Each row is where one point has got to under a steady rotation. How many ticks took it there?
The counts run from 0 to 506.
[-33.2  12.1  -2.0  15.7  -9.0 -43.7  -0.7  40.2  -3.5 -17.4  -2.5  60.8
  18.1   8.0  -4.2   7.6 -21.5  19.8  19.7  -0.5 -22.0   6.1  -4.3  11.3
  -6.5  10.2  -1.0  -0.8  20.2  -3.5  -5.5   6.8  14.0 -22.2 -17.5 -25.8
 -13.7  26.4  11.7 -13.2   2.6 -28.9  22.9] : 103
[-11.6 -18.6 -10.7  39.7 -35.8  -9.6  17.9   5.3   2.1  16.7   4.0  -7.3
 -17.1  -3.5  19.0  37.9 -13.4  34.7  33.4 -17.3 -11.5  -4.0  24.4  31.1
 -19.5  20.8 -23.8  16.6  -7.7  37.7   5.6  16.9  22.0 -34.1   5.2  -1.8
   3.6 -14.5   2.7   8.6  -2.7   3.6   0.6] : 327
[-22.6  53.8 -10.3  25.5  -1.7 -24.0 -14.6   9.5  24.9 -20.9 -45.1  34.0
  -2.5  16.8  11.9  -7.8  -1.3  37.8  -1.4   4.2 -13.5  11.9  -8.9   0.8
  -8.0  -2.5  -3.3 -19.8   7.1  -6.3  -8.2 -21.9  29.2  -6.8 -10.4  15.0
  11.3 -11.8  31.9  26.5  26.3 -22.6  -1.6] : 138
[ 26.0   2.2  -4.1  -9.1  11.3 -12.9 -14.6  16.7   2.2   9.6  -2.7  -2.7
  36.9  10.3   6.1  -1.8   4.3  22.9 -24.3  62.6  -7.9  -7.7  -5.4 -19.8
 -17.4  11.5 -16.3  11.6  -8.2 -36.9   1.1 -11.5   4.6 -34.2 -12.6  -3.0
 -16.0  22.8   7.7  27.1 -12.9  -4.2   5.1] : 106
[ -6.8  -5.9  32.3  -1.6  -8.4 -20.5  -1.9  10.5 -45.2   0.0  -8.6  -2.2
  29.3  23.3 -47.5 -40.8   3.4  -8.9   8.3  -0.2  -6.6   5.6 -18.3  12.0
 -29.6  -3.6  14.3  -1.4 -15.1  -4.1  27.2   3.0   7.2 -11.2  -7.1 -38.3
  -7.7 -17.8   9.3 -16.3 -14.2 -24.6 -15.0] : 284
[  0.1  14.9  -2.6   0.3  21.1   4.0 -21.6  -8.8  29.0  -5.0 -14.9  31.5
 -18.6 -26.1  37.4  24.6 -42.6   0.6   6.4 -10.1  24.7 -12.0  21.2   7.5
  23.2  25.3 -26.1 -22.0  17.4 -12.4 -19.3  11.5   8.0  11.8   7.5 -10.4
 -13.4  18.5  -8.8  30.2  18.0  -3.1  23.0] : 47
[  4.1 -12.6 -21.4 -17.4 -21.9  24.7  16.5  -7.9  -5.1  12.3   8.6   9.2
  -7.2 -33.3  38.0  46.7 -25.6   0.5 -15.3 -40.9  -1.5  21.8  27.7 -22.6
  10.8  22.0   5.1 -18.3   3.1  -2.6 -14.8 -10.2 -12.7  -8.2 -25.5  14.7
  -7.0  36.9 -23.3 -29.6  28.5   0.8  -6.1] : 144
[-11.7   4.9  17.6  12.3  -9.7  19.7  36.7 -26.3  10.4  10.7  -8.5  17.9
   1.0   2.2 -32.6 -11.3  11.3   0.2 -11.3 -48.1 -35.0  37.3   2.4  21.3
   1.7   6.1  -0.1  14.3 -20.6  13.3 -13.7   0.5  13.7  23.7 -23.9 -15.0
 -17.6   3.6   8.5 -15.7  34.0 -28.5  21.7] : 22
[-23.0  31.1   2.6  -0.6  22.3  13.7  -4.9  -4.6 -32.3  -9.3   8.1  -3.1
 -22.5  32.0  -2.4 -10.7  -5.3  10.7   5.9 -14.4  50.7 -11.0 -29.6  24.8
 -25.9 -11.1   9.6 -20.1 -20.6  -4.2  26.7  -2.9  -3.9  19.6  -3.1 -17.8
  14.9 -34.2  24.1 -12.5  -3.3 -16.9 -17.3] : 249
[ -7.0   5.7 -29.6  11.0  42.9   8.9   3.4   9.2 -44.7  -5.6   7.3  -6.7
 -25.2   1.1  32.1   2.5  15.4   2.4  -6.1 -47.2   5.5 -24.1 -10.3  17.8
  -9.9   6.9  12.6  -6.0  26.1  18.6  30.2  20.1  13.0   9.0 -32.1  20.4
  14.1 -39.3   5.3 -24.3   5.6  -8.3  18.2] : 98
[ 17.3  48.8 -12.6  16.8  15.0  -9.3   9.0   8.6 -14.3 -17.7 -12.2  -0.6
  29.9   6.6  13.3 -24.5  -9.2  41.2   2.1  45.8  -4.1  31.5 -12.9  20.3
 -15.9 -20.4  10.0  11.5 -15.1 -17.1   6.1  -5.5  20.5  -9.4 -14.0 -11.5
   1.3   0.8  -2.7  39.1  -0.7 -20.5   1.2] : 122
[-13.0 -24.5 -30.3   6.4  -3.1  -9.3 -11.7  33.8  18.5  -6.3  -6.0  -8.7
  18.2   7.8  18.1  20.4  -9.6  21.7   2.5  32.0 -19.7 -27.2  44.5 -11.2
  -2.4 -20.0 -20.1  14.4   5.5  14.9 -31.6   4.1   2.0 -29.6  14.8  29.5
 -17.3  15.3  -9.8  25.2 -18.3   6.3   9.0] : 424
[  1.5   3.1 -46.8   4.7 -17.0   6.0  13.8  21.1 -21.5  -3.7  53.9  -8.6
 -16.7  36.6  -6.5  23.8  21.9  31.1  11.8   7.9 -11.0   0.5 -15.1  19.4
   4.2   0.0  -2.0  39.7  -2.1  24.0   5.5  22.2 -25.8 -11.8  -4.5  -3.6
  19.8   8.1  22.4   1.6 -16.2  -2.6  10.6] : 69
[  2.2   4.5 -25.5 -27.1  16.6 -33.6   5.3  19.9 -31.2   0.6  17.6  -8.1
   5.3   9.1  -6.4 -12.6  41.9  34.5 -15.6  32.4  19.2  13.3 -33.5 -24.0
  -7.3  32.3   7.7 -17.1  16.9   3.6   2.8  14.9 -12.8   2.6  -9.3   9.4
  21.4  18.2  12.5   1.2 -13.9  -0.3 -27.4] : 482
[ -5.3  12.9  14.4   1.0 -23.6  -7.8 -19.4  -8.3 -20.0 -19.6  -8.1  -5.4
 -20.4 -19.3 -22.7 -32.9 -32.0 -33.2  27.3 -11.1 -20.4 -10.7  13.5  -7.3
  -9.2 -20.6 -20.3  25.8   9.4  22.9  -9.7  30.1  -3.2   5.6  23.1 -28.3
 -24.7   1.1 -14.2  18.7 -16.2   1.6  11.1] : 379
[-34.8  -9.4  -5.7  29.2   6.8  -9.2  16.1  -2.9  16.5   2.9 -23.3  20.9
 -22.9   8.2  -1.1 -17.0  18.8  -3.6 -25.8   6.3  17.5 -15.4 -30.3  16.4
  11.7  10.7  -7.7 -21.3   5.0   0.7  40.2  -5.1 -10.1   7.0  24.6 -22.4
  13.0 -55.9  32.0  -5.6 -18.8   6.4   5.6] : 264
[-11.3 -32.5   0.0   4.7   6.1  -9.9  42.3  -1.9 -17.3 -10.8   4.6  11.2
   9.3 -18.4  -3.4  -3.6  -7.1  23.6 -11.3  -0.5   3.4  12.8  49.7  -4.0
  19.8 -23.9  25.4  11.4  -0.8  -7.0 -15.4  -1.7  17.4  29.0   0.3 -26.1
 -26.1  47.2 -37.2   9.3  -5.3 -19.6 -10.3] : 407
[ 33.9 -12.1   2.8  34.6 -38.4   3.0  16.9 -15.9   7.1  29.7 -13.9   8.9
 -13.1   8.7   1.2  23.3 -13.3  33.3   4.0 -44.3 -44.1  -2.7  31.8   1.9
 -18.0   4.0 -10.1  16.6  -9.3  30.8   0.9  -3.1   1.7  -7.0  -7.2  -0.3
  -6.1  -3.0 -11.7   2.9  18.4 -10.8  -3.8] : 175
[ 19.7  50.3   3.4  13.4  -5.0  21.0  -1.5 -14.4 -26.2   4.8  -9.1   7.0
  -8.8 -16.8  40.0  -8.0  -7.3  -6.8  -0.3 -14.4 -20.2  -9.0   7.1 -11.0
   4.7  -0.4  21.0   0.2   2.7 -22.0  11.3  -9.6  47.1  25.4 -23.7 -36.7
   7.9  -2.8 -26.5 -21.0  27.8  -8.4   7.2] : 473
[-23.7  21.8 -27.8 -14.1  -3.6  -5.5 -28.3   0.5   4.5  27.5  19.7   0.2
  -9.6  -2.6  39.6   1.9  17.2 -23.2  28.6   6.3   2.8  17.5   0.1  24.4
  51.2  45.7   9.4  -9.3 -17.5 -13.8  -0.8   2.8 -12.3  33.8  17.2   1.6
   2.3  -1.9  12.6 -15.4  19.4   9.1  16.6] : 17
[-25.3   4.5 -18.4   6.3 -33.4 -45.1 -20.2  22.4   6.3   1.4  12.3  -9.4
   1.3  18.5  13.9 -24.5  10.3  -1.3  18.4  43.5 -19.7   1.3 -13.7 -17.7
   4.2  -4.2  -4.2   2.3   9.2   8.2   9.4   4.1 -44.7   1.2  33.2  17.4
   8.1   4.5  20.6  -2.2 -21.7  27.8 -21.8] : 166
[-17.6 -37.2 -25.4   7.8 -21.8  -7.7  20.7  20.2  41.7  -1.2  36.7   1.4
   4.3  -4.7 -26.4  16.0  10.9   1.6  -8.3  10.5 -14.5 -24.7  -9.4  -2.3
  26.7 -31.4   5.1  -6.4  13.3  14.7  18.5  11.1  -1.7 -33.1   1.9  12.6
 -19.8  24.3  -8.2  -0.9  -7.3  24.5  -0.8] : 389
[-18.1   8.6  14.4   4.1   6.2   6.9  22.3 -20.4 -20.8 -24.3 -24.2  -3.4
  19.1   2.5  31.7 -28.8  -4.1 -22.6 -25.3  24.2 -17.3   5.7  25.1  -6.2
  16.3 -10.7  43.9  15.2 -18.7 -16.1 -24.0 -10.5  41.1  -8.4  15.8  -8.3
  -3.2  27.9 -25.3   7.4   3.8 -24.4   6.5] : 92
[-24.7  -7.1   2.5  -2.9 -34.4   0.6   4.6 -12.1   0.9   9.7   6.1 -16.7
 -17.6  26.3 -14.9 -10.0   9.9  19.9 -27.5  21.6 -13.2   4.7 -23.1 -14.0
  -4.6   4.0 -22.7  18.5 -50.1 -17.6   6.9 -15.5 -31.7 -16.6  21.4   4.3
 -24.0  30.9  23.4   8.8 -12.7  10.1  -6.7] : 202
[ -2.7  34.2   9.1   3.4 -10.0  -8.2 -37.1  -7.7 -23.1 -13.6   3.8  16.3
 -31.6  -4.3  31.3  -9.3 -30.1 -13.7   3.2  -2.4  33.5  -6.3 -24.4 -24.5
  27.3  37.0  -5.3   4.5  12.0 -26.3  -0.3   1.0 -11.0 -24.8  28.0 -24.7
   7.7  28.3   4.1  18.4  -0.6  14.3   1.1] : 198
[-31.1 -31.1  14.7   3.1  -4.5 -36.2   4.9   2.7  -4.2  13.3 -31.6  10.6
  13.8  17.2 -44.1 -20.2  31.9   9.2  -6.2  17.8  -4.2  27.3  13.4  13.4
  -1.9  34.3   8.7  -6.5  -8.2   2.5 -12.5 -10.3  -2.9  14.9  26.6 -13.1
   8.1 -19.9  26.9   0.5  -8.5 -30.2  -6.9] : 300
[-39.1 -13.6  -0.3  14.1   2.7  -4.1  14.8  11.2  -3.3  10.8  -9.3  22.9
 -40.1  11.8 -12.0  15.4  14.3   9.8 -11.4 -17.0   8.5 -15.4 -10.1  18.0
  -1.8  12.3  -3.8 -19.4   6.6  12.0  24.7 -14.8  -3.2  39.4   7.2 -37.9
   4.7 -37.4  34.7 -35.8  -3.6 -11.7   7.8] : 265
[ 15.8  -7.7   1.4   0.8 -43.3   9.2   5.3   7.0   6.9 -12.1 -16.0  -6.5
  24.6   1.6 -15.0   2.5 -16.0  28.3   6.3  45.2  20.6   7.2  26.5 -25.9
  -8.3 -41.1 -11.2  20.1 -31.6  -7.2 -15.0 -25.8  -2.1 -19.1  20.7 -11.2
   2.5  -0.3 -16.6  44.0 -16.1 -25.7  -8.4] : 273
[-13.2  13.5  16.5   2.1  12.0  29.0  41.2 -30.7  14.2 -22.0  -7.8 -10.2
 -20.7  28.0 -19.4 -12.8   1.2  28.1  -7.4  20.4  33.5  21.4 -22.0  13.7
 -28.9  -4.3  10.0   8.0 -24.4  -6.6 -13.4   5.0 -22.7  -2.2  28.8  -8.3
  11.6  35.7   9.4  24.5 -20.1   0.1 -15.8] : 218
[ 24.8 -33.3 -10.0  -5.2  12.8 -13.8  18.5   9.3 -12.0   4.4  18.1  40.9
  25.7  -7.3  -4.2  14.3  15.6  38.0 -20.7   5.2  24.9  32.9 -14.4  -5.1
  42.0 -12.0   6.8   1.7  -4.3 -43.2  14.3 -30.9  -6.7  -3.7 -21.1 -20.8
 -11.2  15.2  -5.0   8.2   3.0 -19.6   4.6] : 239
[ 20.0   8.1 -34.7   4.0 -20.6 -21.8 -32.3  36.1  -4.4   8.3  -6.3   7.7
   3.4  29.1  -4.4  14.5  12.1  17.9   5.8  -3.1 -32.3 -24.8  18.8 -38.9
  -2.8 -24.0  -5.1   7.1  17.8  20.5 -18.2  -3.4  23.3  23.7 -31.3  10.8
  19.8 -11.8  11.3 -13.3   6.0 -18.4   4.3] : 454
[  0.0  11.2   0.9   1.9  20.8  18.5   4.6 -12.6  -2.4 -14.2 -15.5  20.3
 -26.6  35.8  -3.5  26.5   4.8  33.6 -14.9 -14.9  50.8   7.2 -36.2   1.1
  -1.3  37.1  -3.1   4.1  -2.5  -3.9 -23.6   2.7  -8.5 -12.5  15.5  -3.8
  36.4  -1.4  29.1  20.5   4.6 -22.1  19.9] : 234
[-22.8  22.4 -13.3   2.3 -31.1 -32.1 -14.8  13.2  -9.6   4.6   7.9  -7.0
 -21.0  11.0  -6.4 -33.0  30.0   3.5 -16.7  31.9   1.5  15.7 -25.2 -32.8
  26.1   2.6  -1.2  -8.2  -7.7 -11.2   6.9 -15.3 -21.3  22.4  25.6 -10.1
  12.9   2.7  27.2  10.0 -18.4  12.9 -17.9] : 167
[-19.9 -12.8 -37.6 -10.1   0.3   1.8   8.5  23.9   0.7  24.4  18.7  10.6
  -3.9 -14.4  18.5   6.9   1.9  -4.7  -2.4 -38.2 -11.6 -14.5  14.3  15.1
  -3.6 -16.1   0.3 -26.1   5.3  14.6  25.5   9.0 -28.9  23.3 -26.7   5.8
 -22.9 -39.2  -1.2 -36.2  -2.4   3.6   1.7] : 114
[  2.2  10.6  -2.5 -26.6   9.8  37.4   1.2  -5.0  18.5  -5.1   7.8 -16.9
  -1.9  12.0  -1.5  21.4  -4.6  -3.3   7.5  -5.4 -10.9  21.1   7.0   9.1
   6.8  16.8 -21.6  37.3 -38.6   4.5 -39.7   0.9 -11.5  -0.8  -2.2  32.1
   1.3  23.2  12.4  14.4  17.6 -13.0  25.9] : 368
[ 10.7 -36.8  -6.0  24.8  13.2 -23.3 -14.5 -24.1  28.6  -3.8 -18.3   8.0
   8.5  14.1 -25.2 -10.4   2.4   0.2 -34.7 -39.6  27.7   5.6 -11.2 -26.1
  31.5 -32.6  28.5 -38.4  17.2  -5.5  -5.3  -8.4   1.8  -2.7   5.1  20.8
   1.7 -27.2 -13.3  26.7  -2.3  -7.9 -23.6] : 208
[-19.7  27.6   9.9 -11.0  16.2 -10.3  25.9   2.4   7.9  -7.2   9.5  23.0
 -19.1 -31.4   7.3 -15.6   3.0   7.3   7.6  15.8  -1.0  46.7   0.5  20.4
  25.5  -3.3  -1.5  -4.2  -7.2 -13.0   8.3 -19.2 -35.0  47.1  -1.8   3.4
 -31.2  35.8  -4.6 -32.5  18.9  12.1  -8.7] : 184
[ 27.2  12.4   2.4   4.9  -2.0  19.8  -8.5 -42.3  -0.8  24.7 -30.0 -10.9
  -7.1  15.4  28.3 -13.2 -16.6   3.2 -22.0 -24.6   4.2 -19.1   0.1  -4.2
 -33.3  42.8   2.3 -24.6 -13.6  -9.5   3.1   9.7  15.7 -21.6  14.1  -5.0
   6.6 -27.7  -7.3  31.3   3.9   2.5 -22.4] : 492
[-43.9  11.0 -37.9   3.9 -32.6  20.4  11.0  13.6  24.6   5.1   2.6   3.8
   2.2 -30.8  28.9  15.4 -47.6  -6.5  -5.7   1.7 -13.6  -5.8  12.2   0.1
 -16.4  -6.7 -30.9 -12.8  -8.2 -12.6   5.8  10.2 -24.4 -33.0   0.3   0.4
 -31.1   3.9 -15.2  18.3  -4.5  13.1  -4.3] : 460
[-27.4   7.3  -6.2   6.8  24.3 -28.5   0.6  24.7   3.8 -25.8 -10.2  54.4
   3.4 -11.8 -28.0  -8.2 -11.1  24.3 -12.9  -1.3  13.1  -0.6 -19.1  -0.3
 -24.2  11.9  -8.0 -26.5  43.9   4.7  -3.2  15.8  -0.5 -11.6 -21.4 -15.9
 -10.1  16.8   8.0   6.7  -6.0  -9.0   3.2] : 102
[ 12.1   0.8 -17.0 -16.2 -22.7 -13.1  15.4  15.5 -20.8  15.1  41.9 -13.8
  -5.4  28.5 -16.9 -11.3  28.6  21.1   8.8  37.4   3.4   6.4 -30.8 -21.4
 -22.6  25.5   9.5  -2.6  11.3  10.8   4.6  24.4 -36.3 -12.8  12.7  -6.4
  25.3  13.6  17.2  -6.2 -24.3  14.8 -14.8] : 481
[  3.7   7.8 -31.8  -8.6   9.3  -0.7  22.2  24.1  -5.1 -15.2  36.0  28.1
  12.1   8.2 -23.4 -11.7 -17.0  31.5   4.4   6.2  38.1  34.9 -20.8   8.3
   5.7 -26.2  -0.6 -11.7   6.1  -8.7  16.3  25.2 -30.1  -8.5 -22.2 -28.0
 -17.8   1.2   0.1  29.4 -14.1 -17.0  -2.3] : 86
[-10.2 -13.6   1.1   2.7  20.3   3.0 -18.0   5.0   3.0  23.3 -27.7   0.2
  -3.2  -7.6  37.8  -0.6  12.7  17.5 -17.6  -8.9 -38.2 -38.0  51.3   1.1
   6.5   0.4 -38.9  -8.4  -7.8  -1.8   4.0  -6.4  15.7  41.7 -14.1  -1.3
 -29.4  -4.4   1.6 -10.1   9.3  -7.8  14.0] : 78
